Turns in one plane each, and the order they were made in; the first pair answered:
P (before -> after):
|  .03 |  .49 |  .05 |  .40 |  .24 |  .20 | -.15 | -.34 |  .19 | -.35 | -> |  .17 |  .09 |  .08 |  .01 |  .06 |  .20 |  .54 | -.53 |  .27 | -.28 |
|  .30 |  .58 | -.08 |  .03 | -.08 |  .12 | -.64 | -.14 |  .39 | -.42 | -> |  .51 | -.03 | -.05 | -.51 | -.27 |  .13 |  .30 | -.45 |  .46 | -.32 |
| -.19 |  .35 | -.06 |  .39 | -.12 |  .15 | -.40 | -.14 | -.07 | -.29 | -> |  .13 |  .07 |  .03 |  .13 | -.30 |  .19 |  .06 | -.57 |  .19 | -.40 |
Y (before -> after):
|  .14 |  .31 |  .03 |  .00 | -.24 | -.06 | -.41 | -.02 |  .31 | -.17 | -> | -.18 |  .32 | -.01 |  .21 |  .37 |  .07 |  .16 |  .15 |  .26 |  .10 |
| -.45 | -.28 | -.39 |  .71 |  .42 |  .24 |  .28 | -.63 | -.29 | -.28 | -> | -.24 | -.95 | -.38 |  .19 |  .02 | -.36 | -.40 | -.59 | -.32 |  .07 |
| -.13 |  .37 |  .10 |  .23 |  .44 | -.06 | -.19 |  .09 |  .21 |  .22 | -> |  .01 |  .16 |  .08 |  .06 |  .24 | -.26 | -.51 |  .12 |  .24 |  .31 |
N (before -> after):
|  .05 |  .03 |  .20 | -.28 | -.13 | -.22 | -.17 |  .33 | -.15 |  .08 | -> |  .13 | -.03 |  .17 |  .10 |  .01 | -.15 | -.33 | -.29 |  .13 | -.17 |
|  .07 |  .34 |  .03 |  .18 |  .07 |  .11 | -.17 |  .02 |  .13 | -.04 | -> |  .02 |  .35 |  .08 |  .02 |  .02 |  .05 | -.07 |  .24 |  .05 |  .06 |
| -.35 | -.15 | -.17 |  .25 |  .25 | -.11 | -.30 |  .00 | -.16 |  .15 | -> | -.04 | -.22 | -.02 | -.25 |  .09 | -.31 | -.17 |  .18 |  .03 |  .37 |
| -.44 | -.07 | -.27 |  .32 |  .04 |  .15 |  .00 |  .05 | -.44 |  .01 | -> |  .28 | -.20 |  .03 | -.48 | -.24 | -.29 |  .17 |  .13 |  .03 |  .37 |
L (before -> after):
|  .14 |  .15 |  .07 | -.24 | -.33 |  .03 |  .20 |  .21 | -.12 |  .00 | -> |  .11 |  .27 |  .04 | -.18 | -.22 |  .09 |  .34 |  .27 | -.14 |  .04 |
|  .15 |  .12 |  .02 |  .35 |  .24 |  .07 | -.17 | -.47 |  .25 | -.21 | -> |  .25 |  .11 |  .07 |  .28 |  .17 |  .03 | -.25 | -.50 |  .26 | -.20 |
| -.14 |  .04 | -.07 |  .12 |  .06 |  .02 | -.07 | -.07 | -.01 | -.16 | -> | -.12 |  .03 | -.08 |  .13 | -.02 | -.03 | -.09 | -.11 | -.01 | -.21 |
Now pairs of rows:
Each pair is 2 to 3 turns apart.
| -.10 |  .44 |  .14 | -.02 |  .18 |  .15 | -.04 |  .18 | -.32 | -.24 | -> | -.06 |  .21 |  .11 | -.28 |  .08 |  .12 |  .40 |  .17 | -.29 | -.15 |  P then P then P
| -.02 |  .14 |  .11 |  .13 |  .52 | -.36 | -.50 |  .32 |  .04 |  .59 | -> |  .26 |  .21 |  .22 | -.04 |  .41 |  .09 |  .69 | -.36 |  .39 |  .20 |  Y then P then Y
|  .05 | -.24 |  .05 |  .24 |  .00 | -.10 | -.62 | -.45 |  .12 | -.18 | -> | -.39 | -.33 | -.11 |  .20 |  .08 | -.08 | -.45 |  .10 | -.42 |  .07 |  P then P then P
|  .07 | -.48 |  .21 | -.07 |  .54 | -.29 | -.03 |  .02 |  .25 |  .56 | -> |  .32 | -.15 |  .17 | -.36 | -.20 |  .33 |  .72 | -.33 |  .22 | -.16 |  Y then P then Y
|  .27 |  .18 |  .15 | -.23 | -.26 | -.10 | -.25 |  .87 | -.04 |  .24 | -> |  .61 |  .47 |  .35 |  .15 | -.11 |  .17 | -.12 | -.03 |  .52 | -.24 |  Y then N
|  .05 | -.16 | -.09 |  .35 | -.08 | -.11 | -.51 | -.43 |  .08 | -.20 | -> |  .40 | -.12 | -.01 | -.14 | -.42 | -.07 | -.11 | -.38 |  .26 | -.22 |  N then P then P
| -.10 | -.43 |  .00 |  .04 |  .27 | -.16 |  .20 |  .11 | -.10 |  .38 | -> | -.19 |  .20 |  .05 |  .50 |  .37 |  .18 | -.18 |  .11 | -.07 | -.01 |  P then Y then Y
| -.37 |  .19 | -.22 |  .39 |  .22 |  .30 |  .19 |  .04 | -.21 | -.23 | -> | -.08 |  .44 |  .06 |  .02 |  .23 |  .06 |  .00 |  .56 |  .06 |  .18 |  N then L then P
| -.22 | -.31 | -.06 |  .06 |  .12 | -.23 | -.28 | -.01 | -.11 |  .19 | -> | -.04 |  .17 | -.03 | -.09 | -.29 |  .06 | -.33 |  .20 | -.21 | -.08 |  Y then L then N
|  .04 | -.19 | -.12 |  .44 |  .56 |  .05 |  .16 | -.36 |  .20 |  .03 | -> | -.40 | -.25 | -.34 |  .31 |  .23 | -.06 | -.26 |  .20 | -.42 |  .14 |  Y then N
| -.03 |  .21 |  .01 |  .23 |  .02 |  .26 |  .48 | -.19 | -.11 | -.28 | -> | -.11 | -.13 | -.01 |  .15 |  .08 | -.32 | -.46 |  .20 | -.28 |  .20 |  P then Y then P
|  .01 | -.07 |  .00 | -.05 |  .28 | -.24 | -.25 |  .35 | -.03 |  .45 | -> |  .41 | -.15 |  .09 | -.16 |  .16 | -.27 | -.14 | -.15 |  .36 |  .26 |  P then P
|  .55 | -.24 |  .06 | -.29 | -.25 | -.55 | -.48 | -.24 |  .21 |  .06 | -> | -.05 | -.16 | -.27 |  .29 | -.23 | -.22 | -.75 | -.32 | -.36 | -.30 |  N then L
| -.31 | -.26 | -.19 | -.24 |  .23 | -.25 |  .03 |  .12 | -.35 |  .21 | -> | -.05 |  .05 | -.02 |  .01 |  .31 | -.29 | -.56 | -.18 |  .04 | -.01 |  P then N then N
| -.03 |  .27 |  .01 |  .28 |  .01 | -.07 | -.77 |  .07 |  .01 | -.16 | -> | -.49 | -.26 | -.28 |  .08 | -.02 | -.07 | -.21 |  .31 | -.49 |  .09 |  P then N then Y
|  .39 |  .01 |  .10 | -.14 | -.49 | -.14 | -.12 | -.30 |  .25 | -.13 | -> |  .16 |  .04 |  .00 |  .19 | -.33 |  .01 | -.19 | -.47 |  .12 | -.29 |  N then N then N
| -.35 | -.39 | -.24 |  .18 | -.38 | -.18 | -.55 | -.23 | -.22 | -.11 | -> | -.32 | -.16 | -.21 |  .32 | -.43 |  .11 | -.24 | -.42 | -.14 | -.47 |  Y then L
|  .25 |  .07 | -.01 |  .14 | -.36 |  .39 |  .10 | -.24 | -.08 | -.24 | -> |  .12 | -.12 | -.09 |  .12 | -.34 |  .36 |  .28 | -.23 | -.15 | -.14 |  P then N then N
|  .16 | -.19 |  .12 |  .04 |  .23 |  .16 |  .12 | -.17 |  .17 | -.04 | -> |  .14 | -.17 |  .15 | -.09 |  .23 | -.01 | -.03 |  .18 |  .10 |  .17 |  P then P then N
|  .05 | -.24 |  .18 |  .07 |  .03 | -.24 | -.38 | -.23 |  .14 |  .26 | -> | -.14 |  .00 |  .14 |  .47 |  .23 |  .09 | -.16 | -.29 |  .10 | -.01 |  N then P then Y
|  .13 |  .17 |  .13 | -.20 | -.07 | -.33 | -.20 |  .38 |  .15 |  .25 | -> | -.44 | -.07 | -.20 |  .29 |  .12 |  .06 |  .23 |  .04 | -.30 | -.04 |  N then P then N
| -.02 | -.19 |  .01 | -.05 | -.55 | -.11 | -.24 |  .21 | -.20 | -.09 | -> |  .01 |  .03 |  .19 | -.10 | -.19 |  .05 |  .56 |  .38 |  .06 |  .10 |  N then Y then N
| -.35 | -.09 | -.10 | -.04 |  .35 | -.11 | -.01 |  .00 | -.01 |  .07 | -> | -.08 |  .27 |  .00 | -.18 | -.07 | -.04 | -.33 |  .08 |  .09 | -.17 |  P then N then Y
| -.03 | -.72 | -.07 | -.38 | -.25 | -.41 | -.06 | -.07 | -.13 |  .15 | -> | -.36 | -.28 | -.14 |  .16 | -.10 | -.22 | -.72 |  .10 | -.33 | -.07 |  N then N then P
|  .08 | -.17 | -.14 |  .30 | -.09 |  .02 |  .19 | -.55 |  .00 | -.21 | -> |  .01 | -.42 | -.20 |  .05 | -.37 | -.16 |  .07 | -.30 | -.28 | -.08 |  P then Y
| -.16 | -.51 | -.14 | -.20 |  .16 | -.36 | -.21 |  .11 | -.15 |  .43 | -> | -.30 |  .26 | -.22 | -.15 | -.22 |  .18 | -.13 |  .48 | -.45 | -.02 |  N then Y then N
| -.28 | -.10 |  .02 |  .23 |  .47 | -.39 | -.53 | -.07 |  .25 |  .22 | -> |  .08 |  .45 |  .15 |  .25 |  .12 | -.07 | -.55 | -.21 |  .41 | -.28 |  N then N then Y
|  .15 | -.42 | -.07 | -.35 | -.36 | -.27 |  .07 | -.06 | -.30 |  .15 | -> | -.17 |  .48 | -.01 |  .45 |  .21 |  .25 | -.01 |  .03 | -.28 | -.15 |  P then P then Y
|  .30 | -.13 |  .07 | -.32 | -.39 | -.12 |  .07 | -.40 |  .25 | -.12 | -> | -.24 |  .20 | -.16 | -.22 | -.50 |  .18 |  .11 |  .25 | -.36 | -.22 |  P then Y then P
|  .13 | -.35 |  .18 | -.42 | -.55 | -.10 | -.06 |  .10 |  .09 |  .21 | -> | -.04 |  .00 |  .19 | -.09 | -.44 | -.10 | -.63 |  .25 | -.06 |  .15 |  P then P
| -.04 | -.02 |  .14 |  .04 |  .33 | -.16 |  .16 |  .10 |  .12 |  .29 | -> |  .02 |  .34 |  .15 |  .17 |  .20 |  .17 |  .20 | -.04 |  .16 | -.04 |  Y then Y
| -.44 | -.25 | -.21 |  .19 |  .16 |  .06 |  .20 | -.02 | -.28 |  .05 | -> | -.30 | -.16 | -.15 | -.02 | -.07 | -.18 | -.33 |  .30 | -.34 |  .18 |  L then N then P
|  .34 |  .22 |  .10 | -.14 |  .08 | -.01 | -.07 | -.48 |  .30 |  .12 | -> |  .23 |  .28 |  .10 | -.46 | -.08 | -.07 |  .08 |  .14 |  .02 |  .37 |  N then N
|  .23 | -.08 |  .04 | -.32 | -.27 | -.26 |  .39 |  .24 | -.05 |  .19 | -> | -.03 | -.14 | -.12 | -.10 | -.47 | -.19 | -.07 |  .22 | -.39 |  .03 |  N then N then Y
| -.26 |  .19 |  .02 |  .36 |  .65 | -.17 | -.12 |  .30 |  .00 |  .39 | -> |  .43 |  .45 |  .24 | -.02 | -.02 | -.20 | -.51 |  .02 |  .44 |  .00 |  N then Y
| -.38 | -.08 | -.18 |  .24 |  .07 |  .09 |  .05 |  .11 | -.54 | -.21 | -> |  .15 | -.36 |  .04 | -.32 | -.28 | -.35 | -.24 | -.05 | -.13 |  .01 |  Y then N
|  .26 |  .29 |  .13 | -.39 | -.20 | -.02 | -.01 |  .38 |  .01 |  .20 | -> | -.20 |  .11 | -.08 | -.11 | -.04 | -.06 | -.21 |  .47 | -.42 |  .20 |  N then N then Y
|  .18 | -.30 | -.06 |  .17 |  .13 |  .20 |  .09 | -.41 |  .12 | -.27 | -> | -.16 | -.48 | -.16 |  .15 |  .33 |  .05 |  .11 | -.02 | -.14 |  .07 |  Y then P
|  .18 | -.24 | -.05 | -.32 | -.35 | -.11 | -.54 | -.08 |  .00 | -.12 | -> |  .08 | -.31 | -.12 | -.13 | -.27 |  .06 | -.35 | -.39 | -.01 | -.36 |  N then P
| -.14 | -.28 | -.23 | -.20 |  .45 | -.06 |  .46 |  .01 | -.19 |  .31 | -> | -.07 |  .32 | -.20 |  .00 |  .21 |  .39 |  .53 | -.25 | -.13 | -.27 |  Y then Y
| -.15 |  .03 | -.17 |  .16 | -.25 |  .01 | -.75 |  .15 | -.43 | -.34 | -> | -.13 | -.34 | -.06 | -.25 |  .25 | -.37 | -.11 |  .59 | -.25 |  .44 |  N then Y then Y
|  .25 | -.01 |  .24 | -.31 | -.24 | -.24 |  .18 |  .22 |  .10 |  .05 | -> | -.06 | -.30 |  .12 |  .01 |  .24 | -.26 |  .26 |  .11 |  .05 |  .25 |  Y then N then Y
|  .28 |  .46 |  .30 |  .13 |  .09 | -.03 | -.21 |  .37 |  .34 |  .16 | -> |  .13 |  .33 |  .26 |  .43 |  .37 |  .02 | -.22 |  .10 |  .39 |  .06 |  Y then N
|  .11 | -.37 | -.24 | -.28 | -.31 |  .34 |  .08 | -.52 | -.19 | -.36 | -> | -.25 | -.47 | -.32 | -.20 | -.14 |  .09 | -.48 |  .00 | -.52 |  .02 |  Y then P then Y
| -.26 | -.16 | -.22 |  .37 |  .19 | -.32 | -.52 |  .12 | -.11 |  .34 | -> |  .03 | -.43 | -.24 | -.22 | -.36 | -.02 |  .59 | -.29 | -.06 |  .09 |  Y then P then P
|  .07 |  .26 | -.06 | -.31 | -.16 |  .04 |  .00 |  .44 | -.15 |  .09 | -> |  .26 |  .45 |  .08 | -.20 | -.03 |  .10 |  .05 |  .24 |  .16 | -.02 |  P then P then L
|  .34 |  .26 |  .03 | -.27 | -.45 |  .16 | -.16 |  .25 | -.05 | -.26 | -> |  .12 |  .48 |  .16 |  .06 |  .24 |  .07 | -.16 |  .51 |  .06 |  .01 |  L then Y then P
| -.17 |  .21 | -.07 |  .17 | -.04 |  .36 |  .39 | -.24 | -.21 | -.27 | -> |  .02 | -.33 |  .00 | -.13 |  .16 | -.17 |  .45 | -.26 |  .07 |  .28 |  N then N then Y
| -.17 |  .28 |  .27 |  .50 |  .63 | -.02 | -.12 |  .04 |  .28 | -.24 | -> |  .15 |  .29 |  .44 |  .00 |  .38 | -.25 | -.19 |  .49 |  .38 |  .05 |  N then P then Y
| -.56 |  .19 | -.34 |  .58 |  .38 |  .21 | -.05 |  .23 | -.20 | -.17 | -> |  .19 |  .56 | -.06 | -.29 | -.56 |  .27 |  .16 |  .36 |  .00 | -.41 |  L then N then Y
| -.06 | -.05 | -.19 |  .48 |  .39 | -.31 | -.01 |  .13 | -.04 |  .35 | -> |  .10 |  .24 | -.22 |  .38 | -.13 | -.21 | -.51 |  .16 | -.15 |  .06 |  Y then L then N
|  .33 | -.36 |  .15 | -.62 | -.28 | -.14 |  .28 | -.04 |  .17 |  .17 | -> | -.11 | -.27 |  .00 |  .17 |  .38 |  .23 |  .59 | -.51 |  .13 | -.09 |  Y then Y then N
| -.15 | -.53 | -.19 | -.38 | -.07 | -.31 | -.53 |  .18 | -.15 |  .28 | -> | -.17 |  .20 | -.19 |  .35 |  .15 |  .42 | -.21 | -.57 |  .12 | -.54 |  N then Y
| -.04 |  .49 | -.10 | -.20 |  .18 | -.20 | -.10 |  .73 | -.08 |  .64 | -> | -.17 | -.17 | -.22 | -.24 |  .39 | -.27 |  .47 |  .33 | -.13 |  .72 |  N then P then P
| -.24 | -.59 |  .22 |  .20 |  .37 | -.23 | -.29 | -.22 | -.32 | -.11 | -> | -.06 | -.25 |  .24 |  .33 |  .21 |  .01 | -.34 | -.47 | -.17 | -.50 |  P then Y
|  .23 |  .17 |  .29 |  .32 |  .57 |  .02 |  .02 | -.58 |  .43 |  .03 | -> | -.07 | -.01 |  .19 |  .17 |  .59 | -.33 | -.45 |  .21 |  .06 |  .56 |  N then P then Y
|  .63 |  .49 |  .07 | -.43 | -.56 | -.02 | -.38 |  .03 |  .18 | -.25 | -> |  .13 |  .14 | -.27 |  .33 | -.25 |  .32 | -.07 | -.78 | -.04 | -.70 |  P then N
|  .25 |  .20 |  .13 |  .15 | -.12 |  .12 | -.12 | -.58 |  .31 | -.24 | -> |  .46 |  .22 |  .22 | -.47 | -.36 | -.04 |  .06 |  .04 |  .24 |  .11 |  N then N
| -.24 | -.37 | -.14 |  .24 |  .48 | -.26 |  .12 | -.04 | -.07 |  .32 | -> |  .24 | -.43 | -.17 | -.25 | -.38 | -.24 | -.04 | -.46 |  .07 | -.12 |  Y then P
|  .15 |  .28 |  .18 |  .20 |  .37 |  .22 |  .32 | -.18 |  .43 | -.05 | -> |  .05 | -.19 |  .04 | -.36 | -.07 | -.33 | -.30 |  .40 |  .00 |  .42 |  N then Y
| -.34 |  .35 | -.10 |  .39 | -.06 |  .38 | -.11 |  .04 | -.27 | -.41 | -> |  .23 |  .32 |  .17 | -.39 | -.34 | -.06 | -.09 |  .59 | -.02 |  .03 |  N then P
|  .12 |  .09 |  .01 | -.24 |  .11 | -.30 | -.04 |  .69 | -.33 | -.01 | -> |  .47 |  .39 |  .14 | -.17 | -.18 | -.08 | -.09 |  .27 | -.07 | -.47 |  Y then P
|  .32 | -.38 |  .20 | -.15 | -.05 | -.18 | -.21 | -.73 |  .24 | -.36 | -> | -.26 | -.79 | -.08 | -.15 |  .09 | -.06 |  .28 | -.47 | -.28 | -.18 |  P then N
| -.51 | -.02 | -.07 |  .45 |  .63 | -.01 |  .41 |  .25 | -.16 |  .24 | -> | -.32 |  .07 | -.07 |  .77 |  .45 | -.04 | -.23 | -.40 |  .07 | -.20 |  P then L
|  .21 |  .28 |  .15 | -.16 | -.29 |  .02 | -.41 |  .15 |  .27 |  .05 | -> |  .06 | -.05 |  .12 | -.20 |  .02 | -.20 | -.22 |  .30 |  .21 |  .43 |  Y then Y
| -.46 |  .16 | -.10 |  .47 | -.10 |  .40 | -.58 |  .28 | -.28 | -.09 | -> | -.30 | -.59 | -.07 |  .48 |  .41 |  .21 |  .13 | -.41 |  .07 |  .14 |  P then Y then L
|  .50 | -.11 |  .10 | -.30 | -.17 | -.14 |  .12 | -.19 |  .39 |  .08 | -> |  .32 |  .12 | -.02 | -.37 | -.57 |  .00 | -.08 |  .07 | -.01 | -.14 |  P then L then Y
|  .52 |  .03 |  .06 | -.13 | -.21 | -.10 | -.26 | -.60 |  .02 | -.47 | -> |  .03 | -.33 | -.21 | -.06 | -.13 |  .08 |  .34 | -.54 | -.43 | -.45 |  P then N
|  .03 |  .04 | -.37 | -.21 | -.42 | -.02 | -.36 | -.20 | -.07 | -.45 | -> |  .14 |  .25 | -.09 | -.55 |  .04 | -.09 |  .32 |  .49 |  .13 |  .13 |  Y then P then N
|  .16 | -.11 |  .04 | -.14 | -.12 | -.15 | -.24 | -.09 |  .09 |  .09 | -> | -.20 | -.06 | -.10 |  .21 |  .12 |  .06 | -.16 | -.07 | -.15 | -.04 |  N then Y
|  .28 |  .09 | -.27 | -.11 | -.05 | -.29 |  .54 |  .34 | -.32 |  .12 | -> |  .45 |  .12 | -.32 |  .29 | -.15 | -.16 |  .05 | -.39 | -.13 | -.43 |  Y then N
|  .08 |  .40 |  .07 | -.08 |  .07 | -.04 | -.42 |  .47 |  .02 |  .18 | -> | -.19 |  .29 | -.04 |  .38 |  .19 |  .15 | -.47 |  .18 | -.12 | -.07 |  N then N then L
| -.07 | -.54 | -.27 | -.29 | -.39 | -.37 |  .05 | -.05 | -.31 |  .12 | -> | -.16 |  .24 | -.24 |  .22 | -.45 |  .14 | -.25 | -.03 | -.40 | -.49 |  P then Y then L
|  .09 | -.05 | -.03 | -.38 | -.19 | -.23 | -.05 |  .45 | -.20 |  .23 | -> | -.36 |  .07 | -.17 |  .35 |  .19 |  .06 | -.10 |  .24 | -.36 |  .00 |  L then N then N
| -.65 | -.11 | -.33 |  .09 | -.04 |  .17 |  .43 | -.15 | -.47 | -.03 | -> | -.49 | -.06 | -.23 | -.27 | -.34 | -.13 | -.15 |  .32 | -.55 |  .21 |  L then N then P
|  .24 | -.09 |  .26 | -.24 | -.16 | -.12 |  .32 | -.44 |  .46 | -.17 | -> | -.49 |  .21 | -.02 |  .39 |  .06 |  .26 |  .06 | -.23 | -.13 | -.43 |  N then P
|  .17 |  .06 | -.01 | -.50 | -.19 | -.01 |  .17 |  .11 |  .11 | -.40 | -> |  .13 |  .31 |  .03 | -.27 | -.10 |  .00 | -.26 |  .19 |  .18 | -.49 |  P then P then P
| -.21 | -.25 | -.11 |  .37 |  .43 | -.15 | -.05 | -.13 | -.08 |  .24 | -> | -.07 | -.02 | -.04 |  .23 |  .19 | -.25 | -.58 |  .11 | -.07 |  .23 |  L then N then P
| -.02 |  .64 |  .23 | -.09 |  .11 |  .44 |  .53 |  .55 | -.22 | -.07 | -> | -.06 | -.58 |  .12 | -.18 |  .34 | -.43 | -.13 |  .34 | -.21 |  .61 |  N then N then Y
|  .13 | -.24 |  .02 | -.07 | -.05 | -.24 | -.13 | -.03 |  .00 |  .18 | -> |  .03 | -.09 | -.04 |  .21 | -.14 | -.04 | -.27 | -.26 | -.05 | -.16 |  N then Y then L
|  .04 |  .57 |  .14 |  .26 |  .06 | -.02 | -.50 |  .32 | -.13 | -.06 | -> | -.03 |  .32 |  .06 |  .23 |  .02 | -.12 | -.65 |  .27 | -.23 |  .01 |  L then Y then Y
